128 stands for zero in the data rows.
A hidden rule labels the rows of this table. It goes by one to three of the table's principal directions, not those with the most spread.
[115 103 148  95 142 131 132  88 155 137 140 146  99 136 109 163 110  80 146 101 160 113 103 134 132  98  99 149 126 105 106 138 122 120 165 123  84 140] Oi
[188  91 134 131 156 134  95 157  92 106 119 127 181 138  94 101 159 197 105 164 116 146 114 151 105 184 122  92 152 162  89 111 142 116 141 138 174 131] Oi
[132  84 169 160 139 105 131  87  84  95  96 124 102 120 141 172 159 146  99 135 171 147 138 177  74 184 123  90 169 134 117 104 105 132 134 138  74 184] CM
[119 105 142 126 126 159  98 144  95  95 130 108 136 140 108 114 145 205  68 168 125 166 139 135 111 198 141  65 124 124 115  91 107  96 122 145 160 150] CM
[ 79 178 134 201 127 129 181 183  84  95 129 103 128 102 205 108 154  96 149 123 115 117 118 146 123  68 157 123 220 192 255 186  80 189   0  90  84 117] Oi
[188  55 120 103 202 222 100 103 187 143 105 167 165 161  53  82 146 214  65 169 148 105 137 110 127 153 144 158  69 126  22  69 175  85 192 128 157  93] Oi
[150 149  90 182 155 150 167 137 133 119 135 177 132 115 137 106 183 131 172 152 141  93 140 155 111  83 151 205 143 160 133 168 120 188 108  99  96  96] CM
[101 116 131  88 127 140 135  78 192 130 117 124  85 132 109 146  64 135  72 135 117 140 121  78 155 134 119 117 106  89 141  73 112  85 118 140 138 125] VK
[118 114  73 121 118 133 155  74 176 163 127 141  85 122  69 160 101  70 139 110 140 123 107 166 148  86 133 196  82 103  94  94 128 155 191 107  93 126] VK
[128 102 153 135 126 119 149  89 138 101 104 129  99 143 129 156 125  91 142 119 150 130 101 164 120 141 128 145 129  95  99 128 121 127 151 111 108 166] Oi
[203 116 169 161 135  14 145 130  69 116  86 119 131  88 185 168 152 103 155 100 150 110 102 181  69 155 125  89 217 166 159 140 124 161 120 143  82 165] CM
[117 121 154 118  92  68 146 122 127 109  89  83 104 118 156 152  84  99 101 106 104 149  96 121 139 141 127  77 170 128 190 121 124 126  84 126 128 150] VK
[165 154 111 177  75  21 130 176  60  26  98 124 114 124 168 152 170 203 148 232 106 201 137 150  65 188 169  93 205 175 165 152  93 136  56 142 213 147] CM
[202  80 142 171 217 168 155 118 148 113  89 159 176 104 101  81 161 145 120 126 136  72  71 175 103 111 121 178 189 200 123 124 138 164 106  87  86 110] CM
[ 65 105 167 129  78  44 145  80 108 115  73  64  63 125 172 218  66  56  95  95 136 177 122 128 125 142 119  58 187 121 201  98 108 117  86 135  89 183] CM
[ 57 193 102 127 110 181 129 179 125 138 189 109 141 136 152  87 137 122 136 130  97 134 156 102 167  88 149 135 105 124 174 161 104 152  83 113 142  93] VK
[153 112 170 103  97  48 104 105 119  80 102 121 114 137 160 161 144 145 132 142 143 162 136 136  92 208 146 108 128 104  79 147 140 114 155 143 166 171] Oi
[ 16 195 105 178  88 175 130 141  95 153 163 112 125 122 182 115 145 101 147 107 123 136 218  98 148 108 136 141  98 122 178 165 116 162  77 120  98 120] VK
[145 110 140 125 142 104 131 126 120 132 116 122 123 110 133 143 121 118 117 112 139 117 109 139 115 130 132 108 163 147 151 120 119 131 121 133 105 133] CM
[ 68 104 187  91 118 159 111  28 203 126  88 112  88 127 121 140  67 131  63  94 142 145 140  81 146 184 108 136  46  65  81  77 151  56 153 136 134 179] VK
[ 59 127 211 153 136  40 167  49 105  84 101  97  43  91 224 229 147  54 122  91 197 175 123 192  84 137 163 131 189 154 174 163  83 170  99 121  50 218] CM
[138 106  92 147 140 120 155  79 145 167 114 146  95 109  84 171 115  69 151 103 162 105 105 181 119  76 117 182 120 133 107  92 126 151 183 116  61 136] CM
[ 85 131 136 132  93 131 132 162 109 105 109  74 129 151 143 122  97 119 101 135  92 165 115 112 156 133 139  72 153 128 185 121 121 113  69 117 164 134] Oi
[122 137 117  48  87 128  99 173 145 110 185 105 156 195  95 110 122 102 165 142  87 155  92 128 173 117 116 121 102  78  78 168 137 131 170 106 191 104] CM
[144  81 150 129 180 164 123 106 125 132 130 143 140 154  98 145 142  80 160 107 172 112  93 183 121 123 127 161 126 118  57 130 129 120 192 110 108 154] Oi
[132 123 140 194 105 117 150 171  50  55 100 100 127 134 150 126 138 162 113 169  99 166 110 164 108 196 140  51 200 132 189 119  76 125  53 129 159 170] Oi
[172  90 114 128 102  93 118 143  66 106 142 144 124 144  83 163 128 130 156 144 123 139 103 168 107 178  82  73 172  99 110 124 100 126 163 149 123 154] VK
[ 73 156 132 101 116 138 132 138 120 112 200 133 112 167 123 157 124  54 200 125 131 138 101 142 148  61  77 143 152  96 131 177  82 141 133 110 101 127] CM
[181  70 140 131 185 163 147 106 159 101  88 125 137 112  56 101 123 184  58 153 119 132  45 176 121 132 118 128 150 174 118  65 127 117 128 109 129 137] VK
[126  53 130 126 199 197 133  96 153 126  97 120 120 154  69 138 117 174  33 172 144 160 108 138 134 118 136 107 147 165 118  48 123 100 126 123 125 121] CM
[122 138 107 188 137 148 119 109 123 137 101 153 150  93 130 107 142 136 147 119 134 113 167 125 110 154 140 189 110 164 115 137 150 137 114 120 136 133] Oi
[ 84 103 175  35 147  98 127  78 184 154 135  85  88 149 135 183  79  84  67  99 135 181 100 102 177  87 117 100 121 129 137 119 150 115 151 137 129 136] Oi
[221  35 230 110 145   0 140  36 136  64  26 122  79  74 138 196 120 135  83  95 179 132  42 202  52 235 131  95 186 140  95 102 134 110 167 141  93 232] CM
[  6 133  99  63 124 255 113  70 211 233 201 165  91 168  73 133  57  44 142  55 156  80 186  38 218  51  74 184   0  15  81 124 144  80 206 131  69  96] Oi
[149 104 182 120 127 106  95 116  86  71 130 129 137 148 137 139 175 192 112 162 142 175 142 153  90 224 114  85 129 112  64 141 128 111 157 151 161 181] VK
[ 84 156  72 140 175 252 150  94 182 209 196 185 121 130  60 109 141  66 187  95 168  67 132 155 160   0  96 255  32 107  65 124 130 151 211  98  46  94] VK
[105 177 100 120 122 138 126 190 131 137 167 117 168 161 149 101 124  87 182 137  90 124 127  94 164  51 123 147 154 148 165 176 130 149  82 104 159  68] CM
[113 144 141 110 118 125 138 180 122 113 144  85 155 129 122  99 118  98 139 112  90 129  56 146 151  60  99 108 181 173 190 158 122 150  79  92 119 112] VK
[ 44 184  67 181 109 152 165  88 134 203 152 142  79  88 144 159 124  46 166  78 158 106 189 140 146  51 142 208  73 123 159 131 119 181 142 119  43 123] VK
[103 125 136  44  93 152  75 165 133 126 177 100 150 186  99 115  82 140 112 137  87 153 126  68 172 165  96  52 101  56 106 115 120  68 146 149 194 112] CM
[167 108 105 144 137  97 119 143  89 103 138 159 134 142 107 158 164 130 176 169 150 134 122 167  86 123 119 139 180 155 101 145 109 146 145 127 120 122] Oi
[ 64 151 128  75  75 147  93 102 172 177 144 116 116 134 127 128  48  93 123  76 108 109 170  32 173 140  89 111  57  49 129 108 145  70 139 151 133 118] VK
[120 142 136 177 113 109 160 108  92  89 139 158  97 127 143 162 165  64 219 114 161 130 109 206 107 137 130 187 128  99  93 192 102 163 161 106 108 188] Oi
[105 176 116 159 114 105 168 233  58  95 171  87 144 120 149 116 155  75 186 131  99 132  47 195 129  15 121 104 244 208 250 193  70 195  37  83  91 108] CM
[127 204 104 181 154 167 137 222  59 144 207 149 192 132 139  85 178  94 241 129 109 101 110 158 135  18  75 161 171 182 164 203 109 167  97 112 117  94] VK
[130 116 125  75 103  82 111 118 156 121 113 101 101 144 128 158  72 160  65 165 103 158 136  67 131 153 128  56 150 103 159  60 108  85 102 159 158 106] Oi
[ 58 152 119 138 130 168 117 167  80 114 183 102 135 172 144 135 161 121 134 160 125 187 158 144 148 118 152 109 134 132 136 156  96 147 111 121 157 128] CM
[182  98 144  96 137 113  82 117 133 115 136 161 164 146  98 123 164 141 173 132 154 106 124 145  91 158 102 160 115 119  26 151 157 121 199 126 130 128] CM
[252  89 156 161 231  69 125 175  78 102  87 113 191  85 159 107 211 218  68 173 146 132  91 200  53 157 201  92 240 255 149 105 127 173  93 134 139 114] Oi
[156 171 106 188 150 163 152 177  91 140 157 152 166 105 131  79 180 122 191 116 126  85 113 180 119  85 127 175 126 156 132 165 122 170 129 110 107 120] CM
[119 106 157  64  93 124 128 111 154  99 133 112  84 135 108 134  91 166  64 130 110 155 100 109 152 190 124  63  94  59 128 107 111  91 143 149 154 159] CM
[150 168 110 155 148 132 129 164  99 162 174 164 171 110 141 106 166  77 224  91 138  71 129 152 120  73 107 186 140 151 122 193 132 172 144 116  91 105] VK
[186  95 145 130 111  77 158 126 123 104  81 121 114 106 134 129 120 135 105 111 115 111  85 153 118 171 137  89 165 121 157 126 131 146 118 126 112 149] CM
[200  97  94 199 197 179 109 165  48 158 144 171 184 112  89 109 184 165 148 140 161  78 146 186  75 160 132 119 162 160  95  89 101 137 163 148  91 120] Oi
[ 89 196  96 155 128 132 158 131 108 191 193 148 106 102 161 149 149  48 198  78 154  96 158 154 141  51 127 180 100 115 149 168 106 185 156 130  58 122] CM
[ 97  61 188 106 159 111 115  67 137  56  82  76  95 143 130 171 111 182   5 175 132 227 111 144 114 231 167  61 171 147 128  66  97 100  93 134 174 183] VK
[143 109 111 131  41  70 126  79 188 125   4 104  87 100 143 127  63 174  56 126 107 136 174  59 129 232 200 119  44  80 121  62 192  71 122 146 199 148] Oi
[154 201 108 190  60   4 142 167  76  89 100 140 122  87 214 142 160 130 209 151 111 143 166 121  86 142 156 151 169 170 180 208 138 164  66 138 173 136] CM
[145  82 113 102 158 125 137  55 146 165 150 169  84 137  67 198 111  68 152 105 174 121 108 173 129 116  92 163 107  83  57 102 115 133 233 141  74 153] VK
[ 81 120 156 112 123 128 153  92 157 166 111 106  92  95 158 142  98  76  92  54 149  93 128 114 144 100 134 120 124 121 182 128 132 145 113 119  42 136] Oi
[ 90 135 119 126  59  82 121 117  85 108 138 108  84 141 135 179 121 122 129 141 124 187 157 140 127 185 124  81 116  80 126 128 107 128 145 151 144 171] VK
[101 135 156 161  90  83 122 148  22  62 158 114 109 142 160 176 160 129 156 153 131 188 137 177  94 203 106  53 194 108 150 163  63 142 105 148 130 193] VK
[189 123 137 158 228 199 133  84 194 197 111 202 175  43 133  48 176 174 108  70 174   0 163 107  94 105 135 232  88 185 101 127 176 160 143 120  31  82] VK
[234 187  85 255 131  39 163 198  53  46  78 174 173  65 188  88 235 192 222 206 116 121 130 200  35 142 192 208 217 255 162 201 125 203  41 105 183 123] VK
[156 158 118 136  83  82 133 151  91 109 150 138 126 117 138 126 137 122 175 122 104 128 118 151 125 171 117 116 126  91 127 163 113 148 142 140 149 151] VK
[ 89  92 135  97 108 113 148  58 136 110 141 120  47 158  93 210  98  88 106 135 149 183 107 171 140 153 110 105 114  54  97  90  85 123 186 138 104 183] VK
[ 86 171 143 164 110  73 187 119 123 148 114 117  87  97 199 171 102   8 194  63 140 102 107 135 140  33 114 159 178 149 222 184 120 168  76 107  57 141] CM
Here are more rows. What is the label of each one?
[210 128 125 181 171 100 144 141  74 137 137 183 152 110 141 137 205 107 216 115 174  90 122 207  84 120 134 184 144 156  74 186 143 177 190 130 100 148] >> Oi
[153  91 148 142 174 141 118 131 112 117 111 129 149 106 119 117 159 159  99 131 155 110 112 159  89 138 141 119 172 183 131 115 119 136 116 120  92 129] >> CM
[147 157 105  88 122 148  95 167 138 159 190 161 174 151 107  92 153 116 201 118 123  90 139 109 141  84  98 171  86 109  71 181 157 136 181 124 137  82] >> CM
[ 88 201  83 112 103 137 122 204 133 147 189 111 175 172 153  95 135  63 212 132  84 132 136 102 180  30 134 174 125 141 148 203 144 168 101  92 174  59] >> CM
[ 16 168 115 125  94 155 137 153 127 121 164  89 116 158 156 134 127  66 150 126 118 158 144 118 163  48 140 145 141 143 183 175 109 163  72  86 110 105] >> Oi
[ 49 166 106  58  90 178  96 155 142 192 206 126 119 176 136 132  82  97 136 107 114 121 197  25 193  92  99  87  68  44 141 140 126  90 143 160 132  81] >> Oi
[168  74 155 190 128  68 146 140  38  65  56  88 102  92 147 165 123 199  36 167 124 169 106 173  68 243 158   0 244 166 219  52  65 112  49 162 125 188] >> CM
[152 125  53  68 121 192 159  85 255 213 101 171 122 125  34  72  42  75 143  79  96  47  83  62 219  17 121 255   0  88  80 109 220 111 193  86 144  50] >> CM
[135  66 135 104 180 184 122  85 168 138 106 133 117 151  85 132 131 168  54 148 157 146 131 134 137 151 162 134  83 121  65  76 148 102 178 131 141 132] >> Oi
[ 15 185 114 156  75 148 123 131 111 128 145  97 109 124 176 128 122 109 128 119 114 168 198  93 153 135 153 134  95 120 174 158 117 140  73 122 143 137] >> VK
[168 134 121 124 130 135 142 138 160 134 120 150 140  85 125  77 128 149 121 101 114  65 110 116 127 138 141 148 118 127 148 140 134 146 114 119 108 106] >> CM
[136 152 120 164 139  96 131 174  70 125 146 127 149 129 169 143 155 105 175 141 133 120 140 139 100  90 120 110 210 172 178 153  99 157  82 129 102 107] >> Oi
[ 62 134  92  49 101 158 114  86 223 198 142 117  97 172 106 152  24  77  98 111 104 125 168  11 202  73 101 129  65  53 132  73 147  76 142 141 136  69] >> CM
[201  48 172  76 139 103  98 101 162  95  75 126 143 136  77 124 107 163  89 130 134 115  66 136 102 189 112 101 140 120  67  89 155  78 168 127 146 147] >> CM
[ 88 129 100  91 123 150 134  98 164 162 156 116 101 170  99 159 111  91 120 134 131 163 138 130 170  79 125 150  74  92  88 103 138 134 183 124 128 116] >> CM
[ 76 147 120 164  98 142 129 143  64  93 160 121 106 154 136 154 149 131 146 162 129 178 157 154 121 158 123  96 136  98 134 137  79 130 116 137 138 162] >> CM
[117 206 116 149 119 161 103 205  70 160 207 147 186 127 152  82 141 113 215 105 100  90 155  95 143  97  70 120 127 117 152 183 115 125 110 147 136 103] >> VK
[182  69 134 109 198 200 116 104 180 113 110 146 164 145  54  80 147 200  70 165 128 128  90 151 129 153 137 162  96 147  44  82 154 110 170 110 164 116] >> VK
[ 45 202 113 125 160 211 130 168 154 197 199 138 165 144 180  83 152  64 184  86 134  91 184  72 186   0 138 206  85 153 154 216 158 166 103 100 106  60] >> Oi
[149 116 115 176 185 184 129 146 118 104 109 133 156 128 122  86 181 224  68 195 130 156 151 146 110 158 191 139 122 185 113  98 129 130 102 125 179 117] >> CM
[117 111 166 127 151 115 124  95 111 151 134 132 116 141 156 177 131  55 166  81 178 113 135 151 117 126 118 134 132  99  93 142 125 125 177 135  82 162] >> Oi
[113 103 116  48 141 132 124  91 158 199 201 171  97 188  84 203 118   2 219  81 187  96 119 138 158  13  59 177  99  66  47 169 143 141 255 127  42 106] >> Oi
[ 55 132 160 137  99  62 129  87 109  57 108  90  76 155 180 206 109 115 109 179 126 231 149 119 114 163 133  92 190 135 166 127  86 118  63 134 165 170] >> VK
[101 137  99 146  91 113 146  76 139 165 117 150  74 103 128 168 110  92 143  97 154 114 171 125 127 129 129 160  78  88 121 118 134 137 164 141  81 147] >> CM
[201 162 106 181  79  49 161 117 156 114  48 166 121  54 170  95 129 144 167 104 108  84 137 114 110 182 180 203  90 137 137 176 185 149 109 124 176 142] >> VK
[111 189 100 174  96 104 146 176  88 123 153 138 135 111 167 122 152  91 208 125 119 108 140 135 116  73 121 156 165 156 183 190 109 169  80 113 107 110] >> CM
[136 147 119 167 187 230 121 169 153 131 126 136 207 128 102  34 143 170 130 149 101  88 111 109 134  70 113 180 130 191 132 114 145 113  76  91 147  76] >> VK
[255  56 121 193 183 109 154 140 108  96  33 151 170  73  65  81 151 224  82 158 114  95  44 203  73 190 141 117 183 207 120  65 150 127 126 126 149 145] >> VK
[143 102 139 125 117  85 136 137  75  81 139 110 100 170 126 184 156 106 147 160 148 180  95 208 108 160 152  89 158  96  93 129  88 139 172 129 143 176] >> Oi
[140 182 108 156 142 137 127 197 105 134 158 129 175  97 157  72 180 159 149 140 117  96 138 133 107  75 149 146 156 196 174 158 119 169  77 115 112  80] >> CM
[180  96 133 145 107 100 159  94 160  88  47 135  85  86 120 117  99 218  39 158 109 126 116 107 106 210 151  89 129 116 163  64 125  98  88 148 145 149] >> CM
[ 97 150 127 122 152 142 148 107 152 162 159 140 115 123 141 142 129  51 171  83 150 109 120 145 153  65 131 192 108 127 122 168 130 161 153 109  93 126] >> VK
[ 87 152 110  89 133 177 107 135 178 185 149 126 142 132 116 101  83 128 109 112 109 112 156  42 175  71 109 139  82 130 147 116 157  92 116 137 144  76] >> VK
